(in the rows, 128 means zero)
Y: rows in 4 groups, each row roughly a mix of its group's directions
Y (158 x 11)
[[150 106 144 113 155 111  75 155  72 120 122]
 [123 113 122 133 139 135  66 150  77  88 145]
 [ 99  90 119 105 130 176 162 133  96  84 130]
 [163 155 110 173 142 149 148 105 112  77 106]
 [107  61  97 151 162 103 101 119 113 136 121]
 [ 93 137 180 116 100 111 154 140  77 104 138]
 [145 132 135 152 111 178 147  93 113 151 186]
 [174 128 135 135  88 159 149 172 144  90 107]
 [ 49 119 160 127 129 134 141 142 160 130 151]
 [ 79 130 103  82 105 116  88 152 102 152 121]
 [ 88 108 120 175 101 139 109 135 125  89  79]
 [170 126 147 137 169  96 120 103  71 126 147]
 [118 148 147 195 145 132 154 152 147 135 173]
 [106 152  97  80 142  71 108 149 154 129 130]
 [162 176 121  73 108 156 121 155 149 143 140]
 [126 115 180  99  83  97 155  97 108 137 107]
 [134 173 135 171  92 124 142 116  70 123 113]
 [166  99 131 157  89 122 137 128  72  94 110]
 [159 177  83 149 116 153 136  99  90 134 111]
 [135 103 133  97 119 197 133 145  97  89 136]
 [124  85 117 166  87 105 125 160 117 147 175]
 [ 84 140 178 110 129  91 138 131 106 156 169]
 [113  78 125 134 188 141  87 118 110 136 103]
 [107 116 190 125 125 157 133  77 104 158 129]
 [129 111 159 164 101 166 159 124 146 162  81]
 [136 133 114  99  68  69 147 104 130 141 132]
 [ 91 161 114 112 143 109 114 104  64 124  98]
 [122 153  89  72 140 172 107 137 146 116 158]
 [156 107 185  88  95 153 142 121  95 127 139]
 [103 122 161 157 179 112 105  85 144 153 103]
 [133  86  77 118 133 140 104  98 136 100  79]
 [ 82 153 124  83 155 118 137 150 148 117  77]
 [163  86 167  98 153 135 141 102  86 144 107]
 [144 169 148 196 160 100 137 125 112 125 113]
 [119 123 119 108 159 129 149  95 194  87 142]
 [130  83 108  80 171 113 124 141 104 163 104]
 [135 182 124 134 155 136 178 101  99 104 158]
 [157 164  54 141 116  95 119 126 118 141 131]
 [148 141  91 153 133 160 117 195 150 106 139]
 [129  97 141  97 104  97  73 146 130 177 126]
 [118 169 173 157  73 126 100 124 110 137 149]
 [ 56 151 110 106 111 151 129 139 162 143 104]
 [ 86 120 133 149 100  71 159 117 120 130 171]
 [175 138 152 174 160 115 136 104  83 119 147]
 [145 150 163 111  66 126 157 142 121 109  86]
 [167 132 130 125  82  90 142 159  73 124 130]
 [132 125  84 121 172 142 176 116 156  87 110]
 [145  79  97 141 115 138 134 125 192 104 104]
 [ 94  87 161  97 164 120  91 160 150 133 143]
 [128 100 109  83 201 134 111 126 145 113 129]
 [124  80 135 133  92 149 114 133 189 160 115]
 [152 165 112 178 145 138 108 102  86 115  93]
 [139 164 138 167  96 155 138 114 192 119 118]
 [153 143 142  68 125 172 104 149 128 130  86]
 [156  83 118  88 153 127 130 138 129 171  80]
 [150 125 102 170 105  63 118 101 122 129 157]
 [107 112 136  72  91 118 175 121 129 102  95]
 [182 117 135 174 118 155 129 129 145 113 181]
 [149 137 120 136 120  82 174  70 119 156 144]
 [151 169 128  74  77 118 141 150 106 124 148]
 [120 162  92 133  95 106 145 162 117 104  73]
 [ 99 165 165 116 160  96 172 108 110 109 152]
 [ 94 126 121 124 182 130 109  88 158 158 166]
 [135 100 152 119 167 100 129  59 129 156 130]
 [171 124 130 115 137 103 132 173 160 103 181]
 [127 136 188 152 139 105 103 110 169 170 135]
 [100 141 140 105 174 116  74 132 101 152 163]
 [169  67 121 154 114 133  92 127 134  87 119]
 [125 112 114 132 130 136 177 150 188 117 174]
 [107 153 111 158 163 167 102 122 108 166 170]
 [186 123 142 143 114 144 134 112  93  96  78]
 [131 113 121  90 146 137 124 103  61  89 152]
 [ 74 110 163 156 151 171 132 155 146 106 113]
 [124 102  51 126 154 144  94 131 133 116 105]
 [ 91 158 162 109  94 133  88  99 158  97 117]
 [179 169 138 179 138 111 149 111 129 149 155]
 [106 118 189 147  84 153 132 116 124 160 100]
 [159 122 152 156 130  97 150  90 144 190 126]
 [117 123  82 149 152 150  66 137 140 162 111]
 [101  79 116 146 158 152 105 179 102 108 123]
 [111 148 140 147 126 114 137 158 102 166 197]
 [140 130 129 137 127 132 160 104  50  93 118]
 [113 104 206 115  92 133 142 124 129 135 102]
 [172 115  92 131 176 151 100 106 147 125 164]
 [133 105  99 157 154 115 128 163 118 184 170]
 [125 113 122  94  90  98 132  80  81 160 123]
 [121 135 157 162  96 118 194 142 151 100 146]
 [ 87 108 118  71 101 169 140 110 145 154 129]
 [ 71 136  98 160 127 120 112 125 135 145  69]
 [139 134 153 145 174 134 104 136  63  94 116]
 [136 118  78 167 135 140 113 105 170 112  81]
 [131 131 155  94 155  58 138 125 157  99 122]
 [136 109 144 100 167 139 126 155 176 154 178]
 [142 118 127 112 159 105  90 142  66  86 131]
 [169  79 152 129  93 140 150 144 159  92 146]
 [185 143 146 144  78 100 150 148 115 139  99]
 [137  93 147 150 115 206 128 113 123 109 148]
 [114  96  80 157 135 111 119 143 183 157 151]
 [159  96 139 173  87 135 133 146 148  98 171]
 [149 116 138 133  96 129 152 115  89  56 116]
 [156 132 120 136  55 100 158 145 144 123  99]
 [154 146 128 141 135 184 150 155 110 111 184]
 [142 135 127 116 131 163 126 145 198 136 177]
 [137 149 128 176 187 155 125 104 158 141 153]
 [164 117 150 138  81 162 154 172 144  97 117]
 [160 148 134 136 162 159 131 104 143  59 123]
 [149 105 123  61 130  98 108 149  83 137 127]
 [108 141  44 145 126 110 118 135 122 127  98]
 [101 108 138 123  80 122 147 176  93  87 116]
 [119 131  98 152 166  87 109 149 179 132 163]
 [179  96 148 123 156 122 125 104  73 102 144]
 [134 176 119 153 172 143  77 130 141 151  99]
 [134  85  96 128 140 194  97 147 135 113 109]
 [118 106 102 124 183 129 129 151 164 138 183]
 [123 139 117 140 136  48 118  99 100 152 118]
 [166 110 119 160 115 146  94 105 156 105  74]
 [113 141 137 102 118 130 149 102 110  47 118]
 [154  99 141 116 101 163 175  84 110 158 143]
 [111 131 130 136 106 103 138 153 190 178 155]
 [184 104  99 156 143 145 161 122 122  95  93]
 [131 144 109 143 167 154 113 135 188 163 161]
 [ 97 147 100 121 164 151 123  86 171 125 170]
 [143 135 126 149 114 197 142 144  98 134 176]
 [155 142  61 143 122  93 111 123 151 125  89]
 [ 86 117 112 156 179 160 116 148 143 121 172]
 [144 172 177 139 119 115 160  83  94 113 129]
 [146 148 142 168 152 116 162 139 119  77  82]
 [138 157 113  99 146 109 163 100  69 105 152]
 [ 99  82 163 119 143 146 109 141 103 116  72]
 [121 102 113 112 151 100  88 102 183 116 165]
 [141  97 116 150 147 140  75 134 190 140 142]
 [129 118 185 101 114 156 159  90  97 112 103]
 [161 154 136 189 129 135  85 119  86 129 129]
 [156 107 160 178 149 170 138 114 165 102 131]
 [134 101 129 136 135 141 124 146 200 115 179]
 [139  90 153  99 156 125 155  89 129 106 181]
 [127 174 126 156 111 149 172  98 110 165 162]
 [153 132 104 186 126 191 135 122 152 119 122]
 [125 131 135 148 156 194 124 124 161  98  87]
 [ 96 133 156 126 151 193 126 131 156  99  96]
 [159 118 136 124 171 146 103 144 173 184 132]
 [ 90  85 168 138 134 116 128  95 128 126  72]
 [150 154 137  66  81 131 128 171 114 134 125]
 [146 167  87 114 173 153 126  99  89 107 115]
 [127 124  56 145 141 174 140 142 113  99 142]
 [ 84  80  91 135 127  94 118 121 143 155 166]
 [124 162 126 176  91 135 183 126 111 141  98]
 [147 156 101  95  84 112 144 141  85  98 161]
 [156 150 114 156 125 185  87 169 132 145 116]
 [160 165 122 140  98 168 169 155 135 138 169]
 [152 160 146 147 107 174 141 170 125 175 148]
 [ 79 174 137 128 116 133 127 122 187 138 156]
 [ 96  61 102 132 143  94 102 116 141 152 113]
 [ 81  84 148  74 132 131 118 119  90 132 116]
 [ 98  54 107 121 125 117 108 150 161 131 145]
 [164 147  83 110 164 172  96 141 148 137 147]
 [118 159 173 104 169 187 117 132 112 115 125]
 [ 93 108 124 114 107 118 107 142 190 178 137]]

the one row of each list that fits no group (the others fit one group, some only roughly)
- Q_224: [108  99 150 112  67 135 142  99  94 142  94]
- Q_99: [116 105 167  92 158 166 138 169 120  93 149]
- Q_430: [ 91 155 109 103 113  86 138  95  93 136  86]
- Q_193: [132 173 145 183 138 129 120 131 163 126  77]
- Q_604: [ 67 132 109 111 134  93  72 119 149 133 133]
- Q_71: [ 92 199 134 157  98 118 129 118 130 153 148]
- Q_58: [109 102 168 111 159  82 100 132  79 128 134]
- Q_365: [119 134 158 144 105 182 172 145 100 116 166]
- Q_35: [156 149 125 150 138  82 131 139  91 158 183]
- Q_528: [ 94 135 148  68 156 127 144 142 164 142 166]
 : Q_58
- Q_124: [147 117 124  79 166  70 139 124 106 112 100]
- Q_132: [164 155 135 117 168 117  95 145  98  99 175]
- Q_920: [ 79 128 108  80 149 106 116 130 133  74 111]
- Q_554: [125 135 134 161 131 153 105 135 174  91 188]
- Q_561: [180 117 157 114 134 151 161 117 152  75 111]
- Q_772: [123 113  90  66 118 124  98 165 102 138 154]
- Q_624: [172 104 139 147 110 143 189 156 149 121 154]
- Q_925: [158 108 155 163 160 160  99 152 174 110 136]
- Q_225: [188 101 103 107  97 143 142 133  79 126 120]
- Q_923: [116  94 131 161 138 168 113  76 147 143  86]
 : Q_225
- Q_566: [125 142 102 126 100  92 116 181 185 127 116]
- Q_97: [ 83 137 155 147 104  74 114 132 141 165  99]
- Q_794: [112 126 192 109 153 169 102 160 121 137 150]
- Q_393: [ 83 156 113 161 117 164 164  81 123 116 120]
- Q_531: [136 153  95 171 166 130 110 106  83  90 120]
- Q_251: [166 194 114 119 119 166 115 138 130 155 101]
- Q_140: [ 79  93 131 118 156 161 128 103  99 154 167]
- Q_332: [ 78 119 133 148 117 160 102 122 168 178 108]
- Q_673: [125  81 129 121  64 123 148 131 170 105 112]
- Q_500: [120 116 131 184  94 110 127 142 160 124  71]
- Q_504: [107 131 158 124 153 169 127 109 183 176 133]
 : Q_251
- Q_800: [170  81 120 127 109 136 179 134 136  82 118]
- Q_483: [188 159 129 152 126 168  98 115 118 156 155]
- Q_647: [116 175 146 136 159 129  90 132 123 189 150]
- Q_713: [106 185 132 150 116 135 133 126 168 185 125]
- Q_257: [103 127  95 184 138 175 146 153 153 106 138]
- Q_702: [106 189 114 154 141 126 129 191 136 118 125]
- Q_591: [ 82 103 146 122 146 133 184 106 125  81 127]
- Q_966: [141  87 109  97 122 107 113 149 197 112 135]
- Q_998: [ 54 164 103 100 144 115 132 122 121 147 145]
- Q_117: [ 81 106 172 173 146 148 162 115 111 142 142]
 : Q_117
- Q_443: [ 86 140 111  63 133 104 115 168 128 116 108]
- Q_735: [130 104  94 126 129  68 165 100 155  95 123]
- Q_64: [189  98 123 149 157 143 156 146 106  92 143]
- Q_314: [ 97 136 134  83 114 112 162 138 121 190 103]
- Q_333: [126  72 100 126 101  83 113 151 171 132 121]
- Q_77: [146 108 146  73  62 140 127 115 134 130 103]
- Q_27: [180 153 105  99 118 140 110 126 181 164 129]
- Q_697: [149 113  90 104 107  98 128 123 111  82 181]
- Q_688: [202 108 100 133 117 169 116 119 137 110 140]
- Q_801: [129 111 131 122 173  76 112  98 184 128 127]
- Q_259: [133 117 146 129 195 178  93 125 113 132 109]
- Q_880: [112 129 125 109 136 186 170  89 117  91 151]
 : Q_77
- Q_761: [142  96 138 149 113 147 186 102 176 124 104]
- Q_682: [118 153 132 103 146 111 126 133  75 189  99]
- Q_947: [ 64 101  89 141 140 121 131 105 146 100 159]
- Q_793: [123  95 134 177 174 150 114 110 139 166 161]
- Q_959: [145  76 105 121 109 114 177 139  91 112  96]
- Q_209: [126 101  55 125 149 133 100 142 103 103 151]
- Q_820: [125 154 125 140 109 126 153 191 123 121 187]
- Q_889: [108 151  68 142 153 124 178 114 115 101 108]
- Q_962: [122 120 101 110  83 180 121 145 128 132 184]
- Q_216: [180 175 112 127 111 165 149 101 153 104 116]
- Q_397: [136 109 147 135 125 127 137 154 149 109 211]
- Q_819: [150  87 124 131 139  58 108 125 112 103 100]
- Q_248: [117 163 128 161 141 171 155  93 117  96 170]
 : Q_793
- Q_179: [ 90 117 118 143  99 162 112 128 191 161 118]
- Q_690: [ 90 180 163  86 117 134 117 107 154 146 106]
- Q_840: [144  69 142 105  88 109 111 141  87 134 101]
- Q_750: [100 181 117 133 120 177 144 126 135 154 174]
- Q_515: [ 95 120 155 137 102  76 169 154 151 121 159]
- Q_239: [119  98 113 131 103 121  96  95 102  75  85]
- Q_718: [136 124  88 149  95 153  81 151 102 174 132]
- Q_66: [ 99 100 188 128  89 110 116 161  99 135 117]
- Q_722: [117 131 175 108 144 122  89 133 119 104 192]
- Q_539: [ 92 153 123 121 103 185 138 131 170 156 156]
- Q_817: [201 148 113 107 103 110 119 126 134 163 102]
- Q_533: [107  93 111 133 129 125 135 127 163  68 178]
- Q_838: [154 121 140 103 177 164 148 110 115  77 152]
- Q_753: [137 135 106 166  99 114 122 127  64  86 146]
- Q_242: [130  64  98 110 100 102 115  90 144 139 106]
 : Q_66
- Q_105: [ 83 157 147 109 178 108 110 116 163 153 106]
- Q_826: [ 80 152  90 126 131 133 148 109 184  99 114]
- Q_87: [ 98 123 152  61 129 119 170 144 146 134 158]
- Q_146: [138 101 117 139 139  77 101 134 104  70  99]
- Q_203: [135  99  98 169 136 112 130  68 115  92 107]
- Q_878: [134 132 177 111  83 140 140 140 179 166 134]
- Q_534: [133 122 159 134 146  71 140  73 168 128 125]
- Q_159: [165 153 142 145 119  85 140 144  97 161 177]
- Q_243: [106  75  97  81 103  94 105 127 109 141 118]
- Q_478: [125 199 121 103 132 139 163 147 106 128 166]
- Q_816: [141 136 111 116 130  70 136 144  80  89  96]
- Q_579: [168 142 118 113  94 121 186 124 149  99  92]
 : Q_579
- Q_404: [160 137 169 118  99 135 137 113 132 127  56]
- Q_356: [167  87 137 113 134 166 118 112 119 110 188]
- Q_52: [158  77 122 120 152 133 132 160 158 183 142]
- Q_510: [121 103 119 171 140  88 135  70 157 148 112]
- Q_672: [100 167 116 145 161 107  80 164 140 163 138]
- Q_416: [157 141  99 140 159 179 132 172 136  87 137]
- Q_424: [114 101 163 175 141 143  91 133 180 135 107]
- Q_328: [142 188 110 145 163 177 110  96 132 125 121]
- Q_890: [121 108  94 152 161 125  59 119 153 107 144]
- Q_728: [165 169 165 156 143 138 140  77 138 145 102]
- Q_305: [102 173 117 165 126 115 116 136 107 192 143]
 : Q_328
- Q_983: [192 143 140 149 123 100 138 151  95 167 146]
- Q_258: [ 86 108 114 115 118 109 153 150 151 119 196]
- Q_138: [110 114 134  90 182 111  92 151 111  88 106]
- Q_513: [105 127 106  49 122 153 115 101 136 110 114]
- Q_392: [178 123 152 142 153 111 177  85 101 123 118]
- Q_497: [138 184 121 138 128 159 132 193 104 120 137]
- Q_824: [102 179 157 121 114 123  90 114 130 184 114]
- Q_271: [101 120 180  83 129 161 159 102 111 148 110]
- Q_835: [188 132 102 182 110 115 141 165 118 125 126]
- Q_879: [188 180 149 133 109 124 147 156 105 141 143]
 : Q_271
- Q_898: [128 142 102 156  68 172 139 161 138 121 156]
- Q_796: [108 164 115 107 131 142 160  97 162  80  93]
- Q_455: [176 135 120 107  94 176 134 143  93 107  95]
- Q_234: [159  84 136 121  95 157  88 176 149 133 127]
- Q_625: [ 62  83 149 135 164 125 116 100 126 125 116]
- Q_335: [189 150 138 136  76 151 127 110 108 148 104]
- Q_662: [155  92 100  95 145 141  74 149 116  94 110]
- Q_652: [143  67 138  83 112 157 146 120 116  92 110]
- Q_113: [ 62 150 116 110  96  98 114 110 149 157 110]
- Q_454: [168 125 124 182 102 146 164 131 148  84 144]
- Q_703: [ 88 160 184 147 155 149 147 140 122 126 167]
- Q_415: [169 133  86 152 123  95 158 133 172 109 158]
- Q_991: [162 132 131 154 159 162  67 117 165 124 115]
 : Q_662
- Q_894: [106  91  92 131 142  66 133 123 172 119 133]
- Q_864: [ 93  98  77 160  95  99 125 140  94 140 115]
- Q_426: [106 162 127 165 103 123 113 136 140 200 135]
- Q_839: [164 137 114 149 140 107 155 144 122  53 130]
- Q_220: [ 91 134 145 108 174 105 140 103  91 128  79]
- Q_969: [ 98 143 106  70 159 119 148 106 118  80 129]
- Q_12: [124 104  93 132 109 132 181 114 165  80 109]
- Q_912: [132  98 186 174 100 164 137 136 121 123 156]
- Q_375: [144 173 127 172 165 151  73 118 132 133 133]
- Q_110: [ 92 144  95 166  79 119 146 114 116 151  87]
- Q_198: [110 146 117 152 130  82 109 140  78 101  82]
 : Q_912
- Q_610: [112 185 145 179 127 158 116 151 118 164 137]
- Q_906: [153 134 105 148  72 171 121 174 112 127 112]
- Q_429: [147 172 144 138 147 170 180 124 151 156 154]
- Q_725: [139  89 141 123  67 114 163 154 137 165 117]
- Q_661: [133 162 175  97 119 157 130 188 131 147 136]
- Q_367: [200 147 124 101 109 107 117 140 120 170 113]
- Q_217: [100 129 121 132  90 153  79 162 153 176 130]
- Q_486: [111 103 119 118 106 126 153 131 117  57 171]
- Q_208: [ 92 117 133 127 142 111  52 149 161 131 118]
- Q_376: [ 92 147 123  83 142 182 118 108 168 107 125]
- Q_501: [123 127  78 192 123 123 114 121 134 156  88]
- Q_684: [101 105 142 182 153 133 182  98 151 127 131]
 : Q_684
- Q_628: [153 126 124  73 177  92 149 100 110 108 135]
- Q_981: [ 65 127 140 155 136 152 109  86 149 161 116]
- Q_852: [ 84 115 122 166  93 144 105 124 184 154 131]
- Q_366: [159 133 160 136 143 144 193  90 102 140 112]
- Q_944: [ 75  91 113 145 151 118  81 151 122 143 161]
- Q_232: [126  97 103 158 109  94 133 146  63 153 140]
- Q_522: [ 60 157 118  98 131 111  98 112 140 160 111]
- Q_449: [121 145 143 185 100 118 146 144 148 142  69]
- Q_456: [153 169 135 111 176 142 156 134 172 126 165]
- Q_721: [174 128 159 112 123 187 129  99  88 130 116]
 : Q_944
- Q_274: [157 114 112  83 108  56 122 115 127 136 116]
- Q_67: [157 116 147 106 145 150 193  90  96 119 126]
- Q_24: [114  68 156  89 114 113 154 142 138  86 132]
- Q_568: [111  72 102  99  72 126 117 116 112 144 105]
- Q_696: [100 142 103 109 153 144 132 110 206 123 119]
- Q_440: [108 184 121 129 163 142 110 114 164 174 110]
- Q_477: [135 193 168 131 131 149 132 130 106 176 117]
- Q_164: [112 137 160  94 141 139 144 140 176 117 189]
- Q_143: [153 152 133 138 153 148 169  83 114 150 180]
- Q_691: [ 71 134 161  91 103 150 127 128 147 173 120]
- Q_948: [120 151 138  95 128 117 152 144  86 197 117]
 : Q_691
